[[ 47.2 -15.1 -13.6  54.9 -15.5 -15.0  51.3  27.1 -12.8 -19.3  36.3 -14.8
   49.0]
 [  6.0  29.3  29.4  11.3  33.8  30.5   8.5   6.8  26.8  31.3   6.9  32.7
    8.7]
 [-57.3   1.5   3.1 -57.9   0.7   2.2 -58.4 -29.7   3.4  -0.5 -45.3   1.5
  -55.9]
 [ 38.7  32.3  29.8  41.5  35.5  32.1  40.1  20.6  27.0  34.8  30.9  34.3
   39.1]
 [-17.4  36.4  37.1 -19.4  44.4  38.0 -19.6  -7.8  33.4  42.7 -11.6  42.1
  -15.0]]
Report the entry just left of the smallest entry.
A: 2.2
Report the maximum.
A: 54.9
The entry just right of 30.9 is 34.3
Report the entry just left of -19.3.
A: -12.8
Report the entry just right of -12.8.
A: -19.3
Report the centre entry.
A: -58.4
Report the entry just left of the largest entry.
A: -13.6
The entry just left of 2.2 -> 0.7
The entry just right of -17.4: 36.4
The entry just left of 32.1: 35.5
Report the entry just right of 29.8.
A: 41.5
The entry just left of 8.7: 32.7
The entry just left of 3.1 -> 1.5

Questions about the row below.
1) Read off the entry just left of 217.
2) Read off the entry just left of 39.
3) Read off the entry just left of 218.
(165, 48, 198, 218, 153, 153, 173, 217, 102, 98, 39, 198, 97, 233)
1) 173
2) 98
3) 198

Questions about the row below.
1) The entry just right of the smallest entry?
2) The entry just right of 0.01?
3) The entry just left of the smallest entry?
4) The entry just right of -0.02?
5) The maximum?
6) The entry just left of the largest entry?
(0.00, 0.00, -0.11, 0.07, -0.01, 0.06, -0.16, -0.10, -0.02, 0.02, 0.00, -0.04, 0.14, 0.01, 0.12, -0.10)
1) -0.10
2) 0.12
3) 0.06
4) 0.02
5) 0.14
6) -0.04

Questions about the row below.
1) Which number is the entry just right of 1.6?
2) Which number is the entry just right of -31.4?
3) Which number is the entry just left of the centre entry?
[-49.0   1.6  -7.5  -2.5  -2.5  14.7  53.5 -59.3 -31.4  -8.3  19.5  22.6
 -32.0]
1) -7.5
2) -8.3
3) 14.7

[[6 8 2 7 8 6]
 [5 3 9 3 2 4]
 [5 4 6 5 5 5]
 [5 4 7 4 4 5]
 [5 6 4 6 7 6]
 [5 7 4 6 7 6]
 [6 7 2 7 8 6]
 [6 5 4 6 7 5]
 [5 4 4 5 6 4]
 [6 7 4 7 7 6]
 [5 4 6 4 4 5]]
Read off the last entry, reading row by row.
Answer: 5
The entry just right of the largest entry: 3
The top entry of the column that holds the largest entry: 2
The 4th entry in reading order -> 7
The bottom-left entry is 5
The first entry in the row that holds the largest entry: 5
Read off the entry in the top-left corner.
Answer: 6
The entry directly below the largest entry: 6
The second entry on the main diagonal is 3
Read off the largest entry.
Answer: 9
Read off the last entry in the row that holds the largest entry.
Answer: 4
The first entry on the diagonal from the top-right corner is 6

[[-1.00  0.46 -0.15  1.29  0.01  1.34  0.73  1.59]
 [ 0.16 -0.60 -0.19  0.33  0.34  1.02  0.09  0.36]
 [-0.19 -0.75  0.44 -0.90  0.72  0.60 -0.30  1.85]
 [ 0.37  0.78 -0.05  1.94  0.44 -1.39 -1.82  1.54]]
Counting starts at 1.
The entry in row 1 and column 1 -> -1.00
Report the entry directly above the largest entry.
A: -0.90
Report the entry in the bottom-right corner.
A: 1.54
The bottom entry of the column that holds the smallest entry is -1.82
The entry just left of 0.34 is 0.33
The entry at row 1, column 3: -0.15
The entry at row 3, column 1 is -0.19
Report the entry just right of the largest entry.
A: 0.44
Report the top-right entry.
A: 1.59
Report the entry at row 3, column 3.
A: 0.44
The bottom-left entry is 0.37
Report the entry just right of 1.02.
A: 0.09
The entry at row 1, column 2 is 0.46
The entry just right of 0.37 is 0.78
Report the bottom entry of the column that holds the largest entry.
A: 1.94
Report the entry in row 2 and column 1.
A: 0.16
The entry directly above 0.34 is 0.01

X =
[[-19  -7 -12 -32   1 -18  21  -1]
 [-14 -25 -19  23 -23  -3 -10  -1]
 [-22  15  17 -11  13  -2   3 -15]
 [-29 -20   5   6  10  20 -23 -11]
 [ 19  13 -10  -7   3 -34   1   6]
 [ 19 -20  -3 -28  10  -4 -15 -14]
 [ 24  -9 -16  14  -1  -7  15 -15]
 [-11  16   9 -30  -9   2 -33  -3]
 [-18  -6   4  12   2 -13 -10 -29]
 [-20   9  -8  -4 -37 -28 -10  -1]
 [  1  -1  11 -36 -18 -10  -5  -5]
 [  8 -13   7 -38  12 -15  10  -1]
 [ -9 -21   7   0 -12  23 -28 -18]
 [-20  33  -8  10  -4 -14  -9  -4]
 [ 10 -11  24 -24  -4  -2 -18   6]]
Counting starts at 1.
The bottom-right entry: 6
The top entry of the column that holds the largest entry -> -7
The entry in the top-left corner: -19
The entry at row 3, column 1 is -22
Report the entry at row 2, column 1.
Answer: -14
Report the entry in row 2 and column 3.
Answer: -19
Report the entry in row 2 and column 2.
Answer: -25
Report the bottom-left entry.
Answer: 10
Report the entry in row 1 and column 3.
Answer: -12
Report the entry at row 3, column 2.
Answer: 15
The top-right entry -> -1
The minimum is -38
The entry just left of -24 -> 24
The entry directly below the smallest entry is 0
Report the bottom entry of the column that holds the smallest entry.
Answer: -24
The entry directly below -22: -29
Report the bottom entry of the column that holds the largest entry.
Answer: -11
Report the entry just right of the smallest entry.
Answer: 12
The entry at row 3, column 3 -> 17
Report the entry directly above the largest entry.
Answer: -21
Report the entry just left of 11.
Answer: -1

[-8.4  5.2 -4.7 53.6 25.8 42.5 28.3 10.7 45.9 58.5 22.4]
Find the entry just left of 28.3.
Answer: 42.5
The entry just left of -4.7: 5.2
The 1st entry from the right: 22.4
The entry just right of 42.5: 28.3
Find the 1st entry.
Answer: -8.4
The entry just left of the centre entry: 25.8

[[  0.3  -0.8  -0.6  -4.6   4.3  -1.3  -5.1   3.2  -2.9   4.7   9.4   7.1
   -3.7   3.2]
 [ 27.3  31.1 -24.4  32.1 -28.5  26.2 -15.7 -28.1  33.1 -26.1 -28.9 -28.6
   32.7 -27.0]
 [ -1.9  -4.2  -3.1   0.0  -0.5  -5.2   4.1  -0.9  -0.3   2.6   2.7  -0.2
   -3.7   2.5]
 [ 35.3  42.0 -45.8  45.2 -49.4  31.1 -30.2 -49.5  47.6 -43.2 -45.9 -48.1
   44.7 -44.9]
 [-28.4 -30.2  33.5 -30.0  35.6 -26.4  26.7  35.1 -31.0  36.1  35.8  35.6
  -30.7  36.2]]
Which number is the entry just left of the smallest entry?
Answer: -30.2
Which number is the maximum?
Answer: 47.6
Which number is the entry just left of -45.8?
Answer: 42.0
The entry just left of 2.5: -3.7
Which number is the smallest entry?
Answer: -49.5
Which number is the entry just right of -0.6?
Answer: -4.6
The entry just right of -4.2: -3.1
Which number is the entry just right of -0.8?
Answer: -0.6
Which number is the entry just left of 36.2?
Answer: -30.7
Which number is the entry just right of 26.2?
Answer: -15.7
The entry just right of 35.1: -31.0
Which number is the entry just right of 0.0?
Answer: -0.5
The entry just left of -27.0 -> 32.7
The entry just right of -5.2: 4.1
